Each row is where one point has got to under a steady rotation. How many ticks took it there?
The counts run from 0 to 214.
[ 98 130  94 135 108 118 121 151 116 136 132 151 103 131 172  94 112 114
 136 138 135  81 144 171 150 202 141  97 148 178 142 157 146 124  96] : 127
[162 136  91 190 183  90 134 128 114 103 145  97 148 152 138 123 145 139
 123  95  77 139  89  98  97  93 137 131 107 130 150 113 137 146 133] : 92
[ 95 130 136  91 135  96  97 159 103 150 150 156 158  95 135  95 131 101
 148 124 152  97 180 153 139 177 137  84 145 128 107 128 105 113  89] : 132
[ 96 128 106 145 142 143 137 101 137 113 155 120 160  82 161 153 124 178
 156 104 120 123 160 160 170 109 105 144 120  58 113 116 110 137 130] : 21
[119 125 130 129  78 180 147  79 141 128 159 152 138 111 139 128 134 166
 147 128 141 128 117 167 132 139 120 137  97  73  71 145 141 142 155] : 30
[104 110 132 147 124 146 111  71 134  96 166 109 132  95 145 151 115 133
 148 148 125 132 126 160 162 116  77 121 132  59 107 180 139 152 124] : 25
[152 153 143 107 149 132 156  98 151 146 106  97 150 192  83 113 156 114
 101 125 156 124 127 102  79  79 131 136 119 165 121 109 132 153 151] : 77
[128 116 179  95  47 156 122 145 132 129 126  96  98 140  94 121 144 120
 118 173 163 125 123 134 102 107  98 115 109  88 111 132 135 141 158] : 51
[111 165  94 142  83 118 130 140 105 160 162 165 132 119 181  79 174 147
 138 115 140 117 123 137 116 176  86 104 110 156 117 127 155 112 130] : 121
[133  91 140 137 112 149 137  45 151  97  95 129 109  96  99 185 112 120
 109 172 136 158 119 135 143 125 141 146 145 156 110 145 141 107 126] : 171
[130  90 136 127 129 124 131 195 134 142  93 108 119 160 112 140  90 120
  98 163 118 113 136 117 101  91 186 143 112 118 146 116  66 133 134] : 64
[161 131 141 124 161 136 144 103 145 131 103 112 135 198  84 137 119 106
  91 136 134 120 104 104  93  93 151 146 163 182 137 156 122 137 111] : 80
[166 147 120 137 157 107 109  89 129 103 156 117 160 151 128 118 156 128
 111 116 110 149  70  98  90 108  74 109 141 166 132 160 160 140 126] : 97
[122 152  94  85 101 152 103 116 113 125 129  88 123 140  91 151  73 139
 154 175 139 127 103 139 123 135 150 144 174 119 142 136 126 189 126] : 198
[168 135 110 137 167 114 162 126 128 144 128 123 163 156 107 134 118 153
  96  97 106 126 127 100  91  87 196 171 137 175 126 106  98 137 116] : 84
[117 147  88 143 106 145 126 175 115 168 141  87 113 170 145 118 100 168
 124 154 109 141 103 109 129  95 109 153 128  76 151 169 121 143 117] : 209
[123 152  89 142 128 158 163  47 136 155 112 159 179 123 140 151 114 136
 171 108 135 118 133 135 155 164 148 153 140  97  98 135 117 107 123] : 11
[117 126  94 154 146 148 112 112 140 110  96 127 139 107 145 189 107 160
 141 171 108 153  82 112 138 120 133 144 107  81 140  71 106 143 159] : 183
[119 163  83  78  75 159 135  91 117 146 141  96 129 112 104 143 110 170
 144 156 146 141 125 128 110 125 146 157 140 133 114 100 132 191 155] : 195
[109 123 139  90  89 172 125 158 153  98 145 142 132 116 146 145  97 189
 128 129 130 109 152 192 138 127 152 130 105  91 106  92 106 143 140] : 39
[126  98 156 120 122 152 130  38 151 106  98 129 120  96  94 178 125 121
 113 171 153 170 126 138 140 117 121 138 138 149 103 135 140 101 125] : 170
[ 95 140 158 134 130 112 126 144 114 153 123 135 116 121 131  93 193 108
 136 128 181 124 177 140 152 147  85 100 116  98 113 121 143  77 108] : 141
[143 102 117 154 109 149 154  66 135 110  95 140 118  91 111 186  99 140
 131 150 120 147 122 135 141 145 197 159 118 135 109  91 128 119 147] : 174
[120 116  96 166 142 149 135 111 132 109 129 130 136 101 158 170  95 167
 154 111 113 111 138 156 187 139 124 164 161  69 139 142 111 120  91] : 18
[170 140  99 161 140 120 128  87 131 116 145 135 139 160 145 119 136 135
 102 120  99 141  58 105 104 127 104 130 144 182 138 177 165 135 111] : 99
[112 107 135 170 140 100 103 184  96 150 124 156 117 117 153 100 134  88
 148 150 133 107 143 137 161 179 129 104 129  84 134 151 110  90  87] : 136
[124 115 142 128  70 168 149 158 153 132  82 112  78 183 120 124 112 120
 116 167 145  97 109 153 105 128 160 130  97 122 136 113 133 145 161] : 55
[107 111 114 170  95 168 138  78 144 121 157 142 121 114 153 142 119 144
 150 145 120 129 103 163 142 139 122 138  86  57  91 167 138 142 152] : 28
[100 122 130 121 138 139 113  83 135 103 169 100 152  82 139 152 131 159
 149 123 137 132 153 157 154 107  77 124 131  54 108 143 120 150 124] : 23
[125  98 171 169 167 128 120 100 138  83  82 113 107 116 107 170 140 113
 127 153 143 150 130 134 167 115 100 117 120  83 135 110 145  73 113] : 162
[112 150  82 160  91 114 135 144 109 161 149 168 127 121 196  80 170 147
 135 123 120 112 107 126 120 174  86 102 106 144 121 138 152 114 130] : 120
[148 120 127 116 109 144 138  78 123  99 107 136 147  78  99 181 114 154
 146 131 134 147 135 136 130 132 180 159 126 126 101  54 116 130 150] : 176
[130 148 113 117 130  87  75 152 100 112 176 143 157  98 162 104 147 122
 139 126 110 131 104 112 112 153  60  80 145 132 134 144 136 132 108] : 115
[ 98 131 163 134 130 116 124 132 122 144 119 130 103 131 130 100 187 104
 134 139 187 122 177 143 156 141  73  97 129 102 119 135 151  84 100] : 142
[117 108 166 106  52 144 123 149 132 135 138 117 110 119 123 117 144 141
 120 159 143 134 135 134  94  97 120 119  72  74  93 108 115 143 179] : 49
[167 153 109 104 121 106 111 122 107  91 177 131 152 111 136 124 121 155
 120 100 111 120 115 132 110 147 122 117 186 202 140 140 149 141  87] : 106
[103 115 125 176 136  98 120 183 101 161 122 158 117 118 156  97 149  96
 147 135 133 109 148 135 156 175 131 105 111  75 128 133 113  81 100] : 137
[107  82 158 114  94 144  94 181 142 101 139 109  98 114 136 149  84 139
 110 184 112 128 117 159 135 108 126 114 108  74 131 149 103 142 133] : 44
[ 94 120 162 121 147 130 154  86 140 153 114 157 133 116 113 113 144 110
 126 122 169 115 198 175 143 148 160 107 106 142  81 123 135  87 118] : 149
[ 94 165 109  92  92 148 153 138 113 170 157  67 133 163 128  89 128 175
 130 124 136 133 157 123 103  77 106 146 105 106 120 154 153 155 140] : 213
[ 83 111 139 169 142 127 148 116 138 147  93 132  80 151 138 106 150  93
 123 150 160 110 160 172 170 161 122 105 120 128 121 158 156  84 107] : 145
[131 151 110 108 136  86  79 149  96 111 181 140 176  94 166 100 148 132
 135 116 113 126 112 117 101 151  72  84 134 137 132 124 130 139 114] : 114
[140 139 123 112 131 149 129  82 131 118 136 144 166 103 127 167 109 149
 154 116 152 120 146 140 181 143 112 157 200  87 119 146 111 109  75] : 15
[178 117 117 157 177  85 119 135 109  84 146  78 138 141 103 138 126 132
 113 107 100 134 109  91 109  80 135 137 168 146 162 129 128 145  96] : 89
[164 123 109 157 166 127 155 121 140 139 110 122 137 187 105 135 107 129
  94 123 107 120 103 110  95  96 188 159 142 185 137 140 115 133 113] : 82
[110 100 121 159 112 159 122  76 144 100 158 110 122 105 142 149 110 129
 146 150 112 134 108 163 159 125  90 126 118  57 108 189 141 148 132] : 26
[ 79 119 146 136 154 132 163  95 146 158 102 158 123 132 128 107 139 109
 129 126 159 109 185 175 151 156 166 114  89 137  89 120 146  84 123] : 148
[165 146  87 170 137 127 140  95 134 125 145 146 142 162 153 117 141 142
 105 115  90 137  58 111 108 143 114 133 132 191 139 173 162 133 114] : 100
[110 141 114 104 117 153 101  90 133 134 118 116 135  94 127 171 134 162
 121 182 147 174  97 102 124  90  70 142 130 107 118 101 112 152 152] : 187
[110 141 103 120 128 150 107 103 142 131 108 125 148  94 134 175 132 176
 136 161 125 168  99 109 120 104 101 144 101  87 121  64  96 147 169] : 185
[137 127 118 134 135 149 126  96 131 108 133 137 151 107 133 171 102 149
 153 117 140 116 142 151 189 142 109 158 200  86 130 149 111 111  76] : 16
[115 123  87 141  88 157 124  90 134 144 111 101  94 113 129 170 110 153
 116 195 133 166  84 111 139 111  99 153 140 128 135 152 125 158 141] : 190
[110 117  93 168 143 147 142 111 133 112 136 130 143  94 164 166 100 175
 158 101 113 112 147 159 185 132 127 160 140  61 135 127 106 123 106] : 19
[120 130 108 115 100 152 100  94 133 138 121 111 122 102 124 167 127 158
 124 192 141 176  87 104 128  91  70 144 142 118 124 126 117 155 142] : 188
[126 149  86 127 142  91  99 154 102 107 179 145 174  93 176 103 136 151
 139  93  86 118 118 130 105 157 123  94 122 143 137 106 124 147 130] : 112
[165 161 106 101 118 114 122 113 111  96 177 136 165 112 134 115 136 168
 118  87 118 125 119 129 107 139 119 130 169 210 132 131 148 144  97] : 105
[142  94 135 152 111 148 143  52 143 102  95 134 105  94 103 186 101 128
 116 175 128 158 109 142 145 133 161 152 138 144 115 130 132 106 125] : 172
[182 130 129 132 171  85 122 135 112  96 149  81 150 134  93 136 127 134
 108 103 106 137 122  90 101  77 133 149 174 155 149 126 113 147  94] : 88
